128 stands for zero in the data rows.
Here are some numbered points:
[112 120  79 128 121 139 169 137 160 151 150 169 193 146 177 135 100  74
  79 146 110 168 185 153 137 130 136 100 137 150 188 119 132 110  68 125
 165 150  81 166 151 177 161 171 117  74 128 169] 0
[119 113 124 144 143 140 166 134 140 132 104 120 120 147 157 106 122 188
 138 141  77  99 175  44 164 169  63 212 138 169 102 136 162 112 120  88
  74 115 111  87  85  71 151 129 168 132 137 164] 1
[103 179 116 113 111  98 113 102 159  87 151 101 137 138 134 110 148 169
 158 124 116 132  79 139 119 122 108 107 144  85 171 126 157 105 165 158
 126 153 158 117 106 100 149 134 124 129  77 112] 2
[117  91 114 142 173 165 175  79  77 142  95 145 104 153 173 139 138 175
 119 147  90  87 133  74 144 145  71 200 117 151 106 162 179 104 169  96
  56 113  96  94  68  94 122 124 188 117 139 137] 3
[130 149 160 120  71 132 119 100 134 119 160 135 153 140 104 104 124 157
 162 140 147 113 114 119 175 200 127 129 145 156 175 127 117 115 129 145
 132 148 119 137 122 113 168 139 150 113  95 134] 4
[117 151  98 119 124 109 109  44  81 108 161  88 103 182 149  71 135 113
 200 100  97 177 169 113 145 124  87 158 131  99 105 154 146  71 212 102
 119 156 156  90 104  90 138 127 169  90  71  74] 5
[158 132 171 155 125  92 129 127 129 153 154 147 149 122 109 129 101 102
 160 113 139 100 126 145 117 142 166 148 125 108 177  77 161 116 143 143
 157 110 137 182 118 110  71 136 182 150 109 160] 6
[132 140 193 122 146  97 148 118 165 125 139 124 154 112  81 124 156 109
 112  94 155 101 122 137  79 109 154 102 118 114 159  56  88 177 109 161
 139  95 179 157 133 134 112 105 153 153 124 152] 7
[115 139 129  96 114  88 122 117 103  79 149 109  95 127 125  96 124 134
 113 101 133 171  91 131 119 125 110 111 109 113 137 121 125 106 147 139
 143 127 142 127 179 111 155 122 135 107  79  95] 8
[159  92 156 158 151 128  44 145 102 136 136  68  94 125  85 164 160 136
 139 117 135 138  94 149 113  88 127 126 111  98  91 139  97 147 148 169
 137 111 139 111 109 144  92 113  88 164 111  91] 9
[ 56 137  88 116 115 122 120 161 179 137 152 116 168 148 145 149 105 185
 155 103 121 129  81 111 153 144 113 119 137 122 161 107 141 134 138 148
 129 129 115 122 113 116 169 126 122 137 115 109] 10
[177 118 127 139 117 143 145 139 124 111 182 152 159 135 127 157  98  63
  87 147 151 143 148 155 138 137 179  92 116 129 103 130 111 134  79 113
 166 137 109 129 168 200 130 179 138 106 151 100] 11
[134 121  83 117 119 164 171 113 143 104 157 173 212 139 137 188  97  79
  77 177 107 150 193 165 102 164 129 113 179 193 136 151 152 123  56 122
 151 143  77 132 132 164 171 156  98 100 175 146] 12
[188 123 149 100 127 115 105 112 113 126 147  98 112 151  71 145 182 123
 153  81 162 182 144 136  98  79 130 131  90  44  63 158  91 149 162 188
  96  77 171 122 134 140 147  77  56 173  99 106] 13
[ 99  79 100 134 147 150 168 129 137 144  81 144 111 124 151 162 126 161
 106 130  85  85 155 116 111 129 113 151 146 185 112 150 128 124 106 128
 119 139  99 112 137 109 107 147 119 128 144 137] 14
[143 122 111 152  91 116 126 105 162 127 162 139 147 155 129 107 134 116
 169  96  96 117 145 140 151 116 121 118 150 147 165 148 116 137 135 147
 110 109 124 124 114 168 162 125 113 119 117 114] 15
[102 137 117 177 164 123 123 124 154 164 107 134 127 111 126 127 117 127
 109 129 120 109 111 169 130 143 148 147 159 133 121 139 166 128 126 106
 154 116 113 162 122  95  98 137 173 148 147 117] 16
[114 119  87 108 120 154 156 154 161 150 117 168 171 117 165 132  90  68
  63 185 146 164 177 171 123 154 168  77 193 146 134  85 149 136  77 147
 164 185  94 155 177 188 117 212 116  88 134 121] 17
[169 156 182 164 127  99 131 128 157 154 156 122 146 129  91 136 161 108
 124  92 173  98 150 182 107  98 182 112  83 110 141 105 104 159 117 137
 149 101 165 173 141 138 135 116  97 162 150 132] 18
[165 136 155  91 101 108 153 149 143  92 173 157 138 115 105  83 147 122
 120  99 164 142  97 147 109 128 143  83 123 109 147 102 117 129 152 141
 159 119 143 102 123 149 132 138 132 116 137 128] 19
[ 87  56  94 141 185 182 212 153 115 169 168 193 101 154 185 200  99 149
  92 166  63  77 179  83 115 124 104 153 171 166  96 179 177 141 109  74
 112 106  63  91  83  81  96 166 154 112 188 175] 20
[161 157 154  44  88  44 118 166  68  71 212  44  98 212  90  63 171  95
 127  77 150 200 113 141 182  87 115 132  63  56  94 157 106  91 142 130
 140 135 212  68 115 150 188 111  44  79  91  83] 21
[ 44  44  92 145 188 200 162 182 114 168  96 212  81 110 161 156 136 122
  83 132  44  83 127  87 135 127 112 165 155 200  77 175 200 152 121  44
  63 138  71  95  71  44 136 124 151 119 182 104] 22
[126 127 140 137 128 158 115 200  95 188 127 143 115 109 128 147  88 117
 101 165 145 135 110 160 161 151 132 116 160 117 134  96 119 140 113 107
 150 139 135 212 156 131 124 153 133 127 149 168] 23
[ 71  87 109 147 155 177 139 120 141 162  79 143  85 132 175 120 147 146
 125 128  88  81 103 110 127 114 129 160 148 188  79 212 169 122 134 114
  95 122 101 106 131 101  77 130 132 147 158 125] 24
[ 81 129 121 166 130 139 132 144 148 124 118 155 136 103 143 129 128 115
  99 173 117 145 156 157 125 143 120 104 161 173 155 118 182 117  99 126
 147 131 106 147 173 145 134 143 130  97 113 124] 25
[129 107 158 212 177 145  81 135 152 135  44 124  91  56 132 182 132 131
 143 122 102 153 146  97  87  99 132  85 120 134 118 100  96 154  88 162
  81  92 141 143 143 124  85  74  95 193 135 185] 26
[185 109 157 134 122 106 136 171 124 110 128  81 132 131  77 124 155 162
 132  98 108 169 118 168  77  90 119 109  97  77  81 147  98 185 134 175
 128 105 166 115 162 142  94  83  79 123 114  87] 27
[149 134 125  81  90  56 117  91  63  68 193  71 117 200 131  68 151 166
 159  79 129 156 135  85 200 108  90 156  96  68  90 200 121  68 200 108
 125 129 147  63  74  88 177 117 105  98  85  68] 28
[106 113  68 104  98 135 165 159 164 137 119 171 141  99 169 179  85  90
  68 161 137 165 171 212 127 119 134  79 113 165 113  74 144 117 102 132
 169 168  83 177 148 193 119 185 140  91 113 173] 29
[122 145 105 114  83 138 143 139 158 119 132 146 158 121 139 171  56  97
 103 169 171 160 124 102 133 139 145 103 115 130 148 113 137 157  98 144
 182 147 122 179 145 161 142 160 125 118 126 153] 30
[143 168 147 112  97  79 143 150 113 103 140 100 140 133  79  74 137 124
 128 117 140 140 101 179 139  92 138 136 100 126 117 125 127 111 151 113
 155 130 147 139 130 117 145 141  96 132 101  99] 31
[140 131  56 109 106 144 173 148 147 109 133 179 182 114 160 127 106  56
  81 156 106 188 212 164 134 131 147  99 154 158 164 124 143 139  74 157
 179 151  95 123 166 162 125 177 120  92  98 140] 32
[131 154  91 106  77 132 151 157 144 129 134 162 188 119 147 142  71  77
  98 212 154 162 161 159 169 146 147  56 164 168 158 104 145 153  91 122
 156 166 102 148 153 152 108 188 137 117 136 110] 33
[142 124  44  87  96 161 185 126 146 123 124 185 109 142 193 119  44  44
  56 188 137 193 188 148 155 185 150  74 128 179 144 103 129  95  81 105
 212 175  97 130 161 212 175 193 122  44 123 139] 34
[109 133 134 147 105 102 107 124 166 120 159 131 133  96 108 109 152 154
 168 106  95 111 128 112  96 102 125 113 149 117 157 120 110 124 122 156
  85 104 137 124 157 107 139  96 101 135  88 150] 35
[110 127  77  71  68  87  97 130  94  88 112 104  68 185 121 109 104 100
 119 110 188 146  71 138 129  85 212  81  71 111 193 101 120  81 146 110
 173 179 177 168 119 154 193 158  68  77 119 132] 36
[127 117 106 168 134 130  74 164 118 118 102 129 144  85 116 177 113 142
 116 171 113 133 119 161 142 110 111 162 200 128 123 129 107 169 118 123
 142 160 118 125 200 132  79 110 141 159 156  85] 37
[157 100 162 160 145 134  77 177 111 128 114  74 122 105 106 173 173 124
 147 122 158 151 116 115 104 107 116 137 124  94 100 138 109 161 133 168
 105  88 103 113 146 133 109  97 104 212 142 119] 38
[ 94 177 143  90  79  77  71 136 150 117 131  83  97 168 122  97 134 118
 143  95 159 157  83 158 121  91 126  91  81 109 212  95 122 102 160 160
 138 145 160 200 136 130 159 117  71 127  87 159] 39
[152 109 177 159 139 124  63 140 129 147 121  91 126 118  88 137 146 111
 148 112 117 159  92 143 101  81 146 135 106 100  87 144 101 162 154 143
 132 112 110 117 159 147 113 108  85 171 143  88] 40
[144  90 150 154 169 175 109 115  74 193  99 133  83 113 142 151  68 140
 151 150 141 127 153  95 159 182 137 143 104 139 114 114 119 147  87 104
 106 122 132 140 124 127 103 114 166 177 179 188] 41
[162 132 147 200 212 151  56  94  71 182 120 158  44 107 132 144 117 138
 129 139 138 121 138 107 165 129 140 169 143 124 101 122 100 158 117  98
 107 149 109 165 165 137  63 100 171 175 173 126] 42
New points follow, each followed by the number of its nearest point above by angle.
[147 173 103 123  95 113 130 122 175  99 143 119 185 134  97 108 150 129
 166 119  92 139 173 130 124 109 103 105 129 143 125 171 129 113 139 129
 115 113 134 109 124 157 157  99 158 140 108 117] -> 15
[129 212 108  79  44  81 157 138 107  63 165 107 131 152 113  81 127  88
  90  83 169 212 165 117 113  74 158  71  44  96 122 160 142  85 155 124
 160 162 169 119 105 182 146 152  63  56  96 122] -> 21
[153  98 142 173 168 160  92 141 110 177  83 151 108  90 133 146 120 147
 134 182 136 119 162 113 139 117 141 154 158 123 116  91  99 151  96 131
  83 132 125 145 188 148  99 104 147 165 169 155] -> 42
[118 116 107 149  74 101 129 122 117 112 110 130 164 139 115 134 127 137
 135 129 122 127 137 133 140 136  94 143 127 137 139 134 193  97 185 118
 146 127 116  98  79 126 173 147 179  95 122 116] -> 5
[ 68 146 110 124 109 134 104 129 185 122 143 125 130 130 153 126 110 153
 134 131 131 118  88 134 134 188 101 124 132 145 146  90 130 101 164 151
 134 134 151 119 132 109 141 122 131 134 120 123] -> 10
[166 141 179 124 135 143 108 103 101 157 171 140 109 119 110 103 169 159
 179 109 165 114 129 105 146 126 139 140 119  87 124 110 115 145 145 149
  97 126 200 139 169 120 140  87  99 126 131 119] -> 13
[122 102 137 171 152 129 127 147 142 156 101 142 145  81 127 133 129 156
 108 152 124 134 122 132 106 133 118 134 175 122 119 106 105 150  97 137
 127 118  98 147 139 129  90 132 149 156 148 127] -> 37
[108 158 123 117 123 109 111  99 125  94 158  96 125 143 140  98 123 139
 182 124  98 154 125 146 105 155  79 175 117 131 127 146 150  94 168 135
 109 124 117 101  97  99 134 119 155 130  44  81] -> 5
[125 144 119 146 131 141 142 117 177 124 132 134 177 113 137 121 139 110
 117 159 115 149 182 162  97 153 114 127 188 161 151 143 136 127  83 117
 148  99 105 129 127 139 160 161 145 131 129 124] -> 12
[151 104 148 127 100 149 103 212 106 185 124 138 123 117 113 152  77 109
 117 148 126 136 134 147 158 173 161 142 126 120 137  83 109 133 119 115
 152 141 113 154 212 125 114 151 128 149 129 151] -> 23
[148 147 122  68  85  63 133  85  56  56 188  63 143 188 123  56 153 112
 146  71 112 179 149 109 193 132  96 137  95  63  88 182 147  63 188  92
 123 164 162  44  95 104 156 119 108  94  74  56] -> 28
[137 134 129 151 160 169 114 142 109 134 166 137 110  88 107 159 111 119
 136 164 124 120 143 127 141 134 156 141 165 127 150 132 108 175 122 133
 122 103 131 151 171 115 104 118 142 155 166 161] -> 42
[ 90  81 115 161 166 188 141 109 131 158  77 165 100 147 159 140 139 164
  95 143  81  68  85 103  99 134 100 166 110 171  85 193 132 155 143 111
  98 155  90 105  87  97  81 154 144 129 127 129] -> 24
[135 101 145 193 156 148  79 185 147 141  56 113  74  44 129 212 144 132
 113 126 119 141 159 100  94  96 142 145 129 139 111  94  85 144  90 171
  79  98 161 153 129 113  88  68  81 169 127 193] -> 26
[116 115  71  74 119  74 137 111  85 107 135  85  63 193 135  88 109 134
 118 121 142 124  56 120 122 118 124  87  92 124 147 122 154  56 173  56
 177 188 157 134 109 166 200 142 114  71 121 144] -> 36
[124 152 104  95  56 121 139 132 145 105 125 148 107 160 114 111 107 105
 122 102 179 109 117 177 152 111 160  68 105  97 160 109 139  98 116 134
 161 193 139 171 144 179 144 165 139 115 147 182] -> 36
[119 125  85  77 113 146 149 108 134 146  90 127 117 165 162  85 102 104
 100 149 160  56 100 144 147 171 143 125 152 157 152 142 164  88 137  68
 158 200 140 159 117 165 164 159 134  81 154 200] -> 34
[113 169  95  63  63  90  90 152 109 101  97  97  56 175 122 118  79  81
 110 108 193 147  63 124 162 100 193  63  74 112 200 113 112  83 119 121
 175 212 128 193 125 153 212 168  77  85 122 156] -> 36
[109 150 126  83 112 119 124 110 121  98  92 122  99 129 117  99 125 143
 142 119 147 131  77 104 132 140 122  90 113 125 156  98 165  87 140 120
 147 140 155 131 103 117 182 140 115 113 109 157] -> 36
[138 112 146 129 117 122  96  92  83 139 100  99 135 137 130  92  91 114
 193 142 134 115 104  91 168 159 155 171 127  92 120 128 151  90 141  95
 145 159 127 127 147 118 137 133 146 139 117 134] -> 5
[113 111 119 137 109 159 182 116 139 113 134 164  96 164 154 125 119 168
 147 143 100  97 157  56 150 175  56 177 177 135 115 155 155 100 137  85
  71 108 112  71  91  77 129 128 159 120 132 179] -> 1
[121 143 134 119 118 107  91  87  91 173 115 129 147 123 134 119  83 119
 157 113 166 128 123 101 212 193 117 179 119 119 132 129 140 114 156  94
 134 169 119 116 129 108 137 134 162 147 116 162] -> 4
[193 155 173 139 147 110 144 107 117 131 144  95 129  91  63 143 185  87
 126  90 143 110 106 166  63  56 173 101  77  83  97 112  63 200 112 155
 144  74 182 138 113 159 105 113  91 134 157  79] -> 18
[168 135 159 153 175 137 128 143 136 121  88 132 152  79 102 158 177 137
 132 118 118 132 130 123  74 113 117 120 135 116 110 116  94 193 115 166
 108  85 129 152 150 124 110  91 107 168 118 141] -> 26
